Some points:
[ 0.86  0.76  1.28  0.37 -1.2   0.89 -0.08 -0.76  1.79  0.3   1.   -1.36  0.87 -0.68  1.69 -1.32 -0.1  -0.06 -0.66 -2.02 -1.16 -1.29  0.33  1.82]
[-0.4   0.87  1.75 -0.05  1.08  1.56 -1.88 -2.1   0.15 -0.47  0.52  1.46 -0.09  0.41 -1.01 -1.67 -0.93  1.34  1.21  0.77  0.61 -2.03 -0.37  1.92]
[ 0.39  0.63  0.55  0.51  1.21  0.14  0.36  1.51  0.41 -0.87 -0.59  0.08 -1.23 -0.22 -1.11  0.75 -0.53  0.64  0.33  0.09 -0.54 -0.27  1.49  1.52]
[-0.3  -0.37  0.75 -1.24  0.8  -1.97 -1.34 -2.52  0.71  1.15 -0.11  0.78  0.85 -0.98 -0.86 -0.3   0.9   0.14 -0.03 -0.78  0.52 -0.75 -0.54  0.85]
[-0.62  0.86  1.43 -0.61  0.98  0.04  0.39  0.41  1.22 -0.48  0.09  1.44 -0.41  1.25 -0.24  0.5   0.19  0.79  0.19 -1.82 -2.1   0.36 -0.62  1.88]
[-0.56  0.69  0.47 -0.74  0.09  1.31 -0.2   0.7   2.06 -0.48  1.33  0.29 -0.22  2.6   0.4   0.24  0.4   0.24  0.52  0.45 -1.16 -0.09 -0.46  1.45]
[-0.45  1.85 -0.07  0.63 -0.14  0.55 -0.05 -1.21  3.16  0.43  0.47 -0.24  0.1  -0.6   0.44 -0.08  1.12 -0.12  0.35  0.88  1.6  -0.4   0.53  1.58]
[-1.1   2.35  1.96 -0.18  0.2   0.21 -0.08  0.33  0.33  1.14 -0.32  0.37 -0.14 -0.25 -0.73  1.22  0.35 -1.74  1.43 -0.95  0.04 -1.75  1.12  0.79]
[-0.35  0.95 -0.16  0.05  0.34 -0.51  0.79 -1.89 -0.51  2.01  1.26  0.39  0.51  1.83  1.24  0.64 -0.95 -0.93  0.7  -0.92 -0.74 -0.83 -1.3   0.15]
[ 0.09  1.7   0.42  0.55  0.04  0.39  0.34 -1.36  1.22  0.13  1.37  0.25 -0.43 -0.54 -0.87 -0.54 -0.18  0.09 -0.19 -1.67 -0.2   2.39 -0.86  0.36]
[ 0.48  0.63  1.43 -0.72  1.    0.42  0.28 -1.12  0.66  0.3  -0.31 -1.96  1.32  0.71 -1.4  -0.41  0.68  0.3   0.39 -2.06 -1.32  1.2  -0.6   1.8 ]
[-1.02  1.    0.08 -1.05  0.08  0.55  2.42 -1.09  0.19  2.69 -0.2  -0.79 -0.76 -0.32 -0.33 -0.37  0.63  0.74  1.07 -0.61 -0.84 -0.63 -0.46 -0.05]
[ 1.22  1.57 -0.78 -0.79 -0.44 -1.85  1.31 -1.09  0.24  0.94  1.    0.33 -1.41  1.09 -0.9   0.4  -1.77 -0.76  0.04  0.5  -1.05  0.57 -0.49  3.98]
[-0.38  0.49  0.02 -0.56 -1.    0.76 -0.59 -0.53  0.09 -0.13  1.12 -0.51  0.59 -1.06  1.    0.45  0.16  1.13  3.39 -0.2  -0.88 -0.54  0.6   1.98]
[ 0.7   1.62  0.6  -0.33 -0.38  0.65 -0.23  0.23  1.1   1.95  0.88 -1.31  0.38  1.4  -0.12  0.64 -0.7   1.62  0.24 -0.36  0.34  0.72 -0.78  0.89]
[-0.04 -1.28  0.61 -0.52  1.08 -1.28  1.68 -0.44  2.48  0.57  0.89 -1.09  0.7   0.86  0.1  -0.76 -1.06 -0.96  1.67  0.07 -0.56 -1.49 -0.75  1.31]
[-0.62 -0.38  0.7  -0.76 -0.15  0.12 -0.24  0.81  0.57  0.21  0.97  0.05  1.62 -0.38 -0.08  1.3  -0.13 -0.45  0.44 -1.08 -1.23  0.91  0.04  1.95]
[-0.68 -1.09 -0.1   0.08 -0.26 -0.23  1.02 -1.44  0.19  1.06  1.68 -0.79  0.97  1.32 -0.43  0.9   1.53  0.49 -0.63 -0.85 -0.8   0.88  0.19  0.83]
[-0.53  0.22  2.08 -0.98  0.47  0.28  2.79  0.76 -0.04  0.72 -0.41 -0.19 -1.28 -0.47  0.42 -0.35 -0.05 -0.72 -0.05 -0.58 -0.8  -0.03 -1.89  0.29]
[-1.51  1.25  0.95  0.57 -1.04 -1.01  0.54 -0.66  0.37 -2.2   0.64  0.36  0.04  0.42 -0.18  0.4  -0.05 -0.49  0.14 -0.56 -0.51  0.1  -0.65  2.25]
[-0.49 -0.94  0.85 -0.15  0.73  0.48  0.47 -1.68  2.    1.6   2.06 -0.82 -1.09  0.99  0.21 -0.9   2.47  0.69  1.45  0.41 -1.07 -0.8  -0.72  2.14]
[-0.52 -0.07 -0.38  0.67  0.83 -1.58  1.23 -1.25  1.14  0.77 -0.34 -0.25 -0.43  2.11 -0.5   0.48  1.97  0.3   0.41  0.49 -0.97 -0.24  1.3   0.79]
[ 0.15  1.47 -0.55 -0.08  2.8  -1.01 -0.8  -0.92  0.68  0.84  0.25 -0.05  0.12 -0.53 -0.19 -1.05  0.64 -2.    1.44 -1.41 -0.71  0.21 -0.29  2.57]
[ 0.42 -0.25  0.18  1.44 -1.46  0.33 -0.09 -1.04  0.96 -0.68  1.09  0.79 -0.21 -0.06  1.02  2.07 -0.36  1.08  0.66 -0.7   0.43 -1.92 -0.82  0.57]
[-0.9   0.72  1.88  1.21 -0.83 -1.41  0.12  0.47  1.49  1.99  0.49  1.38  0.35  0.79 -0.77 -0.03  0.24  1.56  1.06 -0.02 -1.39 -0.23 -0.52  1.06]
[ 1.43  1.04  1.45 -2.93  0.38 -1.76  0.91  0.51  1.01  0.86  1.94  0.69 -1.58  0.69  0.95 -0.48  1.12 -2.55 -0.2   0.25 -1.57  0.38 -0.31  0.74]
[-0.14 -0.16  0.68  0.11 -1.56 -0.77  1.1  -0.52 -1.23  1.05  1.03 -0.08  0.46  0.2  -1.34 -1.12  0.41 -1.97  0.34  0.73 -0.74  0.47 -1.04  3.13]
[-0.51  1.56  1.58 -0.18  0.98 -0.29  1.52 -1.98  1.67  0.34  1.1  -0.53 -1.4   0.36 -0.71  1.39  0.17 -1.23  1.18 -0.51 -0.61  2.37 -0.41  2.03]
[ 0.31 -0.48  1.91  0.93  1.36  0.24 -0.81 -0.17  0.65  1.47  0.59  0.49  0.32 -0.29 -0.91  0.97  1.18 -0.59  1.09  0.34 -1.37 -0.64 -1.91  2.01]
[ 0.12 -0.42 -0.32  0.2   0.82  0.11 -1.57 -0.48 -1.36 -0.35 -0.84 -1.2  -0.41  1.27  0.99  0.14 -0.14 -1.14  1.94 -0.3   0.63  0.83 -0.6   0.17]
[-0.01  0.06  0.76 -1.28 -0.1  -1.07  0.23 -1.84 -0.04  1.04  0.9   1.18  0.6   1.83 -0.95  1.24 -1.47  0.69  0.24 -1.51  0.24  0.58  0.18  1.69]
[-1.19  1.43  0.13 -0.07 -0.24  1.12 -0.29 -1.59  0.43 -0.73  0.23 -1.16 -2.13  2.09 -0.22 -0.15 -0.48  0.51 -0.63 -0.41  0.38 -0.49 -0.99  2.39]
[-0.5  -0.15  0.75  0.54  0.63 -0.24  0.28 -0.26  1.02  0.77  2.09  0.39  0.7   1.12 -1.09  0.53 -0.2  -1.35 -0.02 -0.08 -0.32 -0.2   0.42 -0.12]
[-0.99 -1.74  1.25  0.15 -0.77 -0.29 -0.13  1.18  2.3  -0.28  0.34  0.62 -1.32  0.33 -0.71  0.2  -1.58  0.    0.32 -0.96 -0.44 -0.75 -1.08  0.62]
[ 1.49 -0.14  0.59  0.55  0.59 -0.08  1.65  1.19  0.1  -0.44  1.35  1.13 -0.77  1.09 -0.2  -0.44  1.11  0.51  2.35 -2.3   1.16  0.89 -0.05  1.74]
[ 0.08  0.38 -0.46 -0.61 -0.63 -1.16 -1.7  -0.66 -0.83  0.1   0.76 -1.3  -0.78  0.03 -0.66  0.88  2.21 -0.11  0.12 -1.19 -0.29 -1.01  0.24  0.48]
[-0.46  0.14  2.45  0.09 -0.14  0.41 -0.01 -0.49 -0.47  0.    0.72 -0.15  0.17  2.08 -0.06 -0.85  0.94 -0.66  1.13  1.37 -1.2  -1.74  0.48  1.08]
[-0.83 -0.44 -0.65 -1.3   1.29 -1.41  2.29 -0.52  0.07  0.88  0.65  0.03  0.42  0.42  0.47  0.23  1.01 -0.99  1.26 -0.01  0.71  0.04  0.07  1.84]
[ 1.05 -1.14  1.21  0.1   0.8   0.38  1.06 -1.04  0.79 -0.33 -0.18 -0.88  0.9  -0.11  0.39  0.55  0.29  1.22  0.48  1.29 -0.5   0.41 -0.03  2.39]
[-0.14  0.69 -0.61 -0.55  0.61 -0.78  0.91  0.33  1.5  -0.91  1.34 -1.33 -0.53 -0.19 -2.16 -0.97 -1.1  -0.67  0.16 -0.87 -2.4  -2.1  -1.35  0.78]
[-1.08  1.45  1.48 -1.55 -0.14 -0.74  1.15 -0.56  1.2  -0.5   0.67 -0.23  0.66 -0.63  0.34  1.72  0.39  0.46 -0.18  1.49  0.3   0.41  0.14  1.44]
[ 0.32  1.11  1.69  0.25  0.74 -1.47 -0.54 -0.02  0.86 -0.18  1.16 -0.13 -0.27 -0.12  1.18  0.78  0.03 -0.28 -0.29 -0.38 -1.41 -0.99  0.67 -0.03]
[-1.11  1.56  0.61  0.46  2.23 -0.3   1.16 -1.08 -0.25 -1.09  2.91  0.99 -1.45 -0.92  0.76 -0.89 -0.05  1.73  0.21 -1.03 -1.61 -0.04  0.15  1.56]
[ 0.14 -0.12  0.74  0.09  0.74  0.31  0.8  -1.16 -0.86  0.34  1.22  0.12  0.23 -0.35  0.38 -0.34 -0.18 -1.48 -1.15  1.09 -0.2   0.73  0.57 -0.45]
There is one direction along which these points spread out most. Take the direction at right angles to it along which they spread out most. Go by this last direction. Where along it does each point below lie, from 0 to 99? The average is 50, and the first point in the table lies past the average. One standard deviation of the points above along it is 16.
[-0.98 -2.47  1.19 -0.61  0.16 -1.14 -0.49 -0.64  1.77  1.33  0.33 -0.99 -1.72  0.   -0.44 -0.98 -0.88 -0.05 -0.59 -1.41 -0.64  0.63  0.67  2.41] 53
[-0.35 -0.94  1.64 -0.64  0.49  0.31  2.05  0.03  0.23 -1.51  1.69 -0.49 -0.41  1.79 -1.09 -0.68 -1.39  0.26  0.35 -1.13  0.64 -0.04  0.77  1.24] 71
[ 1.05  0.01  2.05 -0.24 -0.48 -1.47  1.58 -0.92  0.46  0.16  0.95 -0.65 -0.12  0.68  0.49  0.04  1.96 -0.15 -0.1  -1.42  2.2  -2.02 -1.24  2.06] 37
[-0.9   0.35  0.24  0.59  1.1   0.79 -0.51  1.14 -0.18  0.88  2.14 -0.64  0.45  0.49 -1.17  1.02  1.1  -1.91 -0.16 -0.7   0.2  -0.74 -0.81  2.67] 45
[ 0.8  -1.55  0.44 -0.07 -0.85  1.68 -0.67 -2.8   1.72  0.96  1.43  0.65 -1.03 -0.73 -0.31  0.41  0.42 -1.26  1.67 -0.04 -0.81  0.54  0.87  0.76] 30
[ 0.83 -0.11  2.33 -0.55  0.88 -1.54  0.38  0.32  0.52  1.72  1.28 -2.07 -2.12  0.02 -1.12 -0.07  0.07 -0.59 -0.05 -0.86 -1.21  0.67 -0.1   1.15] 60
[-1.57  0.72  1.9  -0.47  0.99 -1.88  0.37 -0.12  0.3   0.53  2.13 -0.71  0.2   0.02  1.17 -0.04  0.16  0.06  0.48 -0.22 -0.32  0.88 -1.33  1.6 ] 54
[-0.38 -0.12 -0.97 -0.97  0.89  0.36 -0.71  1.03  1.01  1.47  1.51  0.38 -0.89 -0.5  -0.4  -0.38 -0.03  0.68  0.47  0.95  0.95  0.59 -0.5   1.3 ] 47
[ 0.14 -0.75 -1.38  0.33  0.07 -0.45  0.86  0.59 -0.88  2.15 -0.14  0.7   0.4   1.09  1.84 -0.9   0.65  0.33 -0.88 -0.09 -1.97  0.62  0.86  1.92] 37
[ 0.44  1.11  0.81 -0.17 -1.04 -2.53  0.23 -0.74  0.74  0.15  1.53 -0.87 -0.17  0.84 -0.74 -1.41  0.15  0.25  1.95 -0.42 -1.41  1.53 -0.81 -0.5 ] 53
[-0.77  0.    1.09 -0.64  0.1  -0.3   0.96 -0.62 -0.06  1.3   0.89  0.26 -1.6   0.15 -1.06  0.45  0.47 -0.21  0.31 -2.1  -1.7  -1.42  0.63  3.11] 60
[-0.94 -0.65 -0.34 -1.99  0.19 -0.67  0.12 -0.8   1.72 -1.52 -0.2   0.87 -0.13  0.72 -0.35 -0.2   1.17 -1.13  0.   -0.48 -0.96  1.01 -1.58  1.43] 57
